One vector is turned by the same rotation once a step. Each row is the vector after some number of steps, and that number follows the row.
The counts run from 0 to 120.
[  0   9 -17   9   1 -10   6  -6  14   3  -2  -8 -11   9  -1 -10 -17   0
 -12  -4  -8   5  -3 -19   4   1  -8  -7 -13  -7  -3  -2   8 -16   9]  82
[  3  -7 -11  -9   5  -8 -18  -3   8 -16  -2   4  13   6   4  11   4   4
   7  12  15   4  13   7  20   4   8   1   2   5  -9  -8   3  13  -7]  44
[ -4   7 -11   1  -2   0  -1 -15  16  12   4  -9  13   0   9  -1  -6 -13
  -2  -1   8 -10  -6  -6  15   2   1   8  14  17 -10  -5 -10   4 -10]  41
[-14  18  -1  14   8  -8  10 -17  11   0   5  10  -5  19   9 -11 -11   5
 -11  -9  -5  -4  -2   2   7  -4   8  10   4 -11  -7   0  -8  -3   5]  37
[  9  -4   4   6   4  -1  14   4   5  10   5  -1  -1 -25   3   1   3 -12
   2  -9  10   1 -14  -1   2  -9 -17 -17  -3  -8  10   0 -17  -3   3]  30
[-12  15   3   9   8   4   6 -26  14  -5   1  10  -5  11  -5   0   0  14
 -14  -5   4  -6   0   3   6  -7  11  -5   1  -6 -12   2   0  -6  -9]  38
[  4  11   1  18  18  -7  -3 -17   2   2  -5 -21   6 -13  -4   4  -7  12
   2  -2  18  -6   0  13  10   1   5   5  -2  -2  -2   7  -7   6 -11]  71
[  8 -15  -5 -17   0   6  -1   1   5  -4   0  -1  11 -22   3   6   9  -4
  12   7  11  -9 -13   1   0  -9  -5  -7   0 -21   8  -3 -17  -7   1]  1
[ 14  -1  -4   0  11   3   6   2  12   9   0  -6  -3  -5  -7  -6  -7  -1
  13   2 -10   1  -6   9   3  13  -7  -1   2  22 -16   2  -1  20  17]  19
[  2  13 -13   4   0   2  12 -13  19  12   4  -1  -8   5   1 -10 -10  -8
 -10  -8 -10  -7  -9 -17   2  -4  -4   0   1  -1  -3  -1  -8 -15   1]  8
[  6   0   8  -2  18  15   5  -9   6   6 -11   6  14   1 -11   7   6  11
 -16   7   4 -12 -13  11   4   8  -2   5  -5  16  -9   7   2  17   0]  17
[ -2   3  -4  -1   9   1  10  -1   8  -9   4  20  -8  -2   3 -16   1  -5
   9  -9  -9   1  -4   1  -4 -11  -1  -5   4 -22   2  -7 -20 -15   4]  109
[ -7  -7  -9  -8  -6   0  -2  18   1  -5  -2  18   5 -11   2   8   5   1
  -7   0  -2  19  -4  -2  -3  -7   3 -18 -12  -6  -3 -10  15  -8 -10]  56
[ -2  -2   1   6  15   0  -6  -5   2  -1  -7   9  12  18  -3   4  -2  11
 -21   5   3   5  -1  10  16  14  -1   7  -9   7  -5   1   5  17   6]  16
[ -6  -1 -21  -1  -8   4  -8  14  -5   5  -6   2  10 -17  20  -1  -8   3
  11   5 -11   8 -20  12 -14  -1   6   8  -3  -1 -10   1   3  -2   2]  24
[  7   8 -12  10  17   3   4 -17   8   3  -4  -7  10   1   2   4   4  -6
   6  -3  13  -5   0  -6  19  -3   7   5  15  12  -4  -3 -20   8 -17]  42
[-13  20   3   2  -7  -3  -2  -1   8   5   3  -3   3 -10  18  -1 -10   5
  12   2   1   0  -6  18   9   5   4   9   8   2 -24  -3  -3   9  -3]  69
[-15   1   7 -14  -5   5   8   4  16  -4   9  26  -7   0   4 -10   6  -7
   4  -4  -9   2  -5   6   3 -10   0  -5   6 -14  -6 -12 -16  -4   5]  35
[  5 -12 -10  -9  -3  -5  -5  -9   3   1  -4 -18  18 -19  15  12  -3 -11
  11  10  11 -11 -14   0   9   4  -8   6   2  -1  -2   0  -7   1   8]  74
[ -8   8  -4   0   1 -12   3   2  15 -12   7  21 -13  11   4 -11  -7   2
  -2  -9  -8  10  10   1   5  -7   5  -8  -2 -18  -1  -8  -4 -12   6]  110
[ -3 -10 -11 -10  -8  -2  -7   8   5  -8  -7   0   4 -16   8   4   1  10
  21   9  -9  13  -9   9 -21   0  15  -7   0   4 -14  -5  14   3   3]  23
[ 13   7  -2 -14  -1   8   6   6  10  -3  -4   8 -15 -15 -10 -13  -6   6
  -3   1 -12 -10 -14  -3  -3  -6  -9  -6  -3 -20  -9  -3  -6 -16   3]  80
[  4  -1  -7  11  18   6   0   2  -2  -7  -1  21   1  12  -6   3  12   0
 -16  -9   6  11   4  -1  13  -3   7  -7  -3   6   5  -7  -5   4 -17]  88
[ -9  -3 -19 -13  -8   2  -4  -9   8   2   4  12  15   6  13   6   4 -11
 -15   6   0  -1  -7  -9  12  -1   9   9   8  14  -8 -11  -1  -2 -16]  12
[ -3  -2 -12  -1   3  -4   1  -8  23  -4   6   6  -4   8 -15   4   4  -1
  -8  -7   2  10  14 -13   7  -7   9 -21   0   2  -5  -8   7  -9 -15]  10
[-17  11   1  -6  -4   2   7 -20  16  -1   0  11   1   8   1  -1   1   7
 -27   1  -7 -13 -10  -2   4  -7   6  -2   0 -11 -10  -3   4 -15  -9]  112
[  5  -9  -6   2  14   2  -3 -19  14  -7   0   2  11   4  -9  15  12  -1
  -4   1  16  -6   7  -4  12  -5   9  -9   3  14   1  -4  -3   7 -21]  117
[-21  -5  -5  10  10  -5  -6 -24   5 -10   0  15  12  17   8   3   0   4
   4   1  -6   3   4   8 -10  -4  24   5   4   1 -10   9  -3   7   5]  66
[ -7  -3   5 -11  -2   5   0   2   4   0   0  23  10  10   5   7   5  -1
 -20   2  -2   7  -9  10  18   8  -6   6  -4  13 -10  -6  11  18   1]  90
[ -5  -4  -5  -5   5   9   3 -12   7   7  -4  -2  11 -13  -7   9   5   3
  17   3  -9  -5 -15   8 -24  -5  17  -1   3  20  -8   7  -3   9   0]  96
[ 11  -4  -4  -4  12   4  -2  -8   5  -4 -12 -12   3  -4 -15   4  -6  16
  -8  13  -7 -11 -10   0 -12   6   1  -3 -15  -2  -4  10  13  -3  14]  50
[  1   0   6 -11  12  -1   2  -7  12 -14  -7  13  -4  -1 -11  -6   4  14
 -16   3  -2  -7  -8   0  -2 -10  -2  -7 -11 -29   3   2  -2 -12   8]  5
[  9   7   9   8  20  12  16  -4   5   7  -6   9  -3   0 -11  -4  -1   3
  -3  -8  -3  -6 -13   9   1   4  -5   3   4  20  -5   6 -10  20   3]  92
